Each row is where one point has got to under a steady rotation. How many ticks took it there?
The counts run from 0 to 137.
[148  98 103 111 108 106 108 156 143 102  90 163  82  90 144 134 106 159
 104 128 136 197 168 155 138 129 133  93 127 147 118 163 148  97 116 143
 158 110  96 107 152 122]  74
[132 102 154 139 143 103 134 103 120 141 165 147 157 179 133 117 143 116
 108 106 121  88 156 164 110 154  70 147 176  95 147 136 121 159 114 100
 122 124 155 112 113  81]  62
[156 101 170 177 178 120 139 171 135 114 147 150 137 118 141 155 155 109
 144  78 116  94 136  62 152 125  96 117 171 145 108 134 146 125 106 106
 106 164 123 107 126 132]  8
[153 121  77 168 118 137 101 124 146 128 102 124  99 126 141 146 131 127
 129 154  91 175 163  78 144  94 159 108 186 140 113  90 165 123  97 122
 106 111 106 159 134 139]  4
[169 111 138 155 162 101 118  95 131 131 154 124 148 121 135 137 125  79
 161 105 154 142  96 158  78 118 137 112 161 154 184 127 148 175 112 139
 121 172 135  93  96 128]  92
[149 174 104 138 112 148 157  95 115 155 133 117 129 171 145  99 128 128
 110 136  89  84 163 158 114 141  98 140 148 101 150 129 148 128 120  80
 120  64 109 173 116 109]  110
[164 128 137 124 122 100 118 104 122 145 125 108 148  84 103 166  87 114
 172 126 138 193  83 186 119 105 164  87 104 167 135 142 166 148 123 102
 143 101 122 109 116 134]  44
[ 96 125  99 108 165 127 152 185 146 113 156 183 132  96 145 137 138 105
 112 132  97  90 106 115 147 146 148 111 156 152 197 104 163 127 156  90
 148 141 126 174 149 128]  125
[140 111 135 167 122  93 129 129 107 122 134 149 157 118  60 177 106 133
 129  74 131 154 135 137 163 149  91 119 162 108  62  89 105 154 121 106
 129 110 169 107 147 117]  37
[150 136 102 128 150 154 147  95 170 132 117 140 105 100 152 115 136  99
 140 121  85  91 117 121 115 118 175 111 133 172 190 129 169 118 140  94
 128 127  74 140  91 138]  48
[134 121  92 134 123 124 120  65 101 137 154 124 155 110 103 139 116 162
  92 109 144 171 143 167  73 109 157  94 132 118 113  91 101 170 108 152
 142 123 150  78 147 131]  67
[101 123 108 124 100 115 142 130 136 118 165 133 171 110  60 183  86 125
 129  67 109 138 111 126 155 133 151 105  88 146 110  99 130 159 174 128
 146 115 144 119 140 150]  129
[148 145  94 113 145 139 132 161 127 128  99 148  99  76 154 132 128 159
 137 159 113 177 135 139 133 107 148  80 118 163 124 163 162  81 102 115
 157  97  84 143 170 143]  73
[187 130 114 171 148 133 146  58  97 105 120 140 135 138 118 104 143 127
 121  76 154 129 175 148 103 134 106 135 171 129  98 121  86 157  93 143
 118 140 133  75 112 143]  115
[116 121 102  96 115 157 166  77 151 168 156  96 123 133 152  86 126 131
  76 120  98  87 130 156  77 142 165 110 115 101 168 127 120 133 146 100
 137  90 146 131 150  98]  18
[135 127 158 121  84  81 119 142 131 130 155 131 150 164 102 152 100 150
 128  84 129 135 167 156 156 123  83 130  86 132  91 179 155 122 130 118
 151  87 100 116 117 115]  106
[170 140 100 156 161 153 151 100  96 109 119 140 149 127 149  94 152 109
 136  92 157 109 140 134  80 135 116 132 167 127 149 121  85 137  98 145
 122 171 138  76 127 160]  116
[162 127  75 153 131 165 125 111 152 114 113 143  98 139 164  92 143  85
 135 135 114 105 143 110 100 114 160 136 168 130 205  91 132 156 140 139
 114 153 124 131 106 144]  2
[150 119 109 151 119  90  79 156 122  78 110 177 119 145 141 144 111 167
 140 124 150 176 196 140 140 111  84 132 147 137 116 151 141 133  97 146
 152 127  97 110 116 136]  29
[151 164 100 124  98 136 136  61 115 161 132  93 135 121 108 145 118 171
 106 119 100 150 145 150 110  93 159  86 105 132  89 130 144 127 106 113
 124  61 101 131 143 136]  20
[113 101 108 103  94 138 169 191 164 164 148 129 108 134 164 112 129 140
  96 120 114 104 165 117 132 129 137 110  99 115 130 151 139  76 151 111
 134 104 139 132 178 120]  103
[162 158 148 175 130 132 176 129 101 132 135 123 159 146  95 128 133  91
 179  71 114  81 124 109 152 144  82 134 138 140 115 117 114 137 151  87
 103 123 143 128 123 151]  85
[132 116 104 140 121  98  95 152 131  71 138 193 142 156 141 138 117 129
 133  98 158 144 179 139 135 124  87 149 158 138 161 134 119 154 105 166
 150 176 115  90 111 143]  30
[130  82 145 147 168  86 113 162 149  76 129 198 120  95 117 134 127 113
 111  94 141 127 145 133 148 157 101 126 186 142 157 138 141 131 116 124
 155 159 124  98 112  97]  123
[140 135 130 142 164 120 128  66  93 110 152 130 179 100 101 154 125 145
 123  91 149 151 111 160  88 112 155  85 121 153 108 117 118 158  96 147
 136 135 131  90 140 159]  68
[127  98  65 122  85 146 106 112 183 134 100 117  75 116 143 117 115 123
  89 124 109 156 179 106 126 107 183 107 131 129 135 104 141 113 144 168
 127 110  97 126 134 122]  50
[110  66 130 141 144 110 120 121 172  95 153 148 119  99 111 157 139 139
  84  70 131 125 168  96 126 131 148 108 133 136 100 140 135 127 130 166
 143 163 122  60 132 139]  99
[103  87 127 128 133 130 165 222 143 159 174 135 138 122 185 123 144 107
 115 126 118  92 119  80 113 120 122 110 151 112 163 129 136 113 137 120
 119 146 171 138 172 114]  10
[140 136 137 125 163 118 132 154 150  71 119 196 129 133 112 141 121 120
 139  89 109 102 142 141 170 144 102 145 126 177 159 166 156 117 143 102
 161 136  76 136  96 135]  77
[172 154 113 172 130 124 123  56  88 103 120 132 152 138 100 144 131 151
 137  91 137 152 160 143 114 118  98 123 156 135  79 119 120 148  77 132
 121 119 117 106 112 150]  114
[128 122  94 152  54 113 130 140 121 125 143 129 144 163  82 136  86 126
 134  58 148 130 162 130 141 141 107 152 122 112 107 102  93 163 164 155
 129 116 170  99 137 143]  83
[179 114 108 152 144 143 127  86 159 108 106 143  91 140 147  75 143  75
 138 105 122 112 167 129 123 138 121 155 184 134 180 124 130 153 131 128
 121 155 109 100  80 111]  1
[146 114 107 107 159 164 175 122 120 121 119 145 115  74 175  80 152 119
 111 122 144 100 125 135  83 148 156  95 132 137 170 149 116 103 115 135
 151 151 126  91 161 134]  71
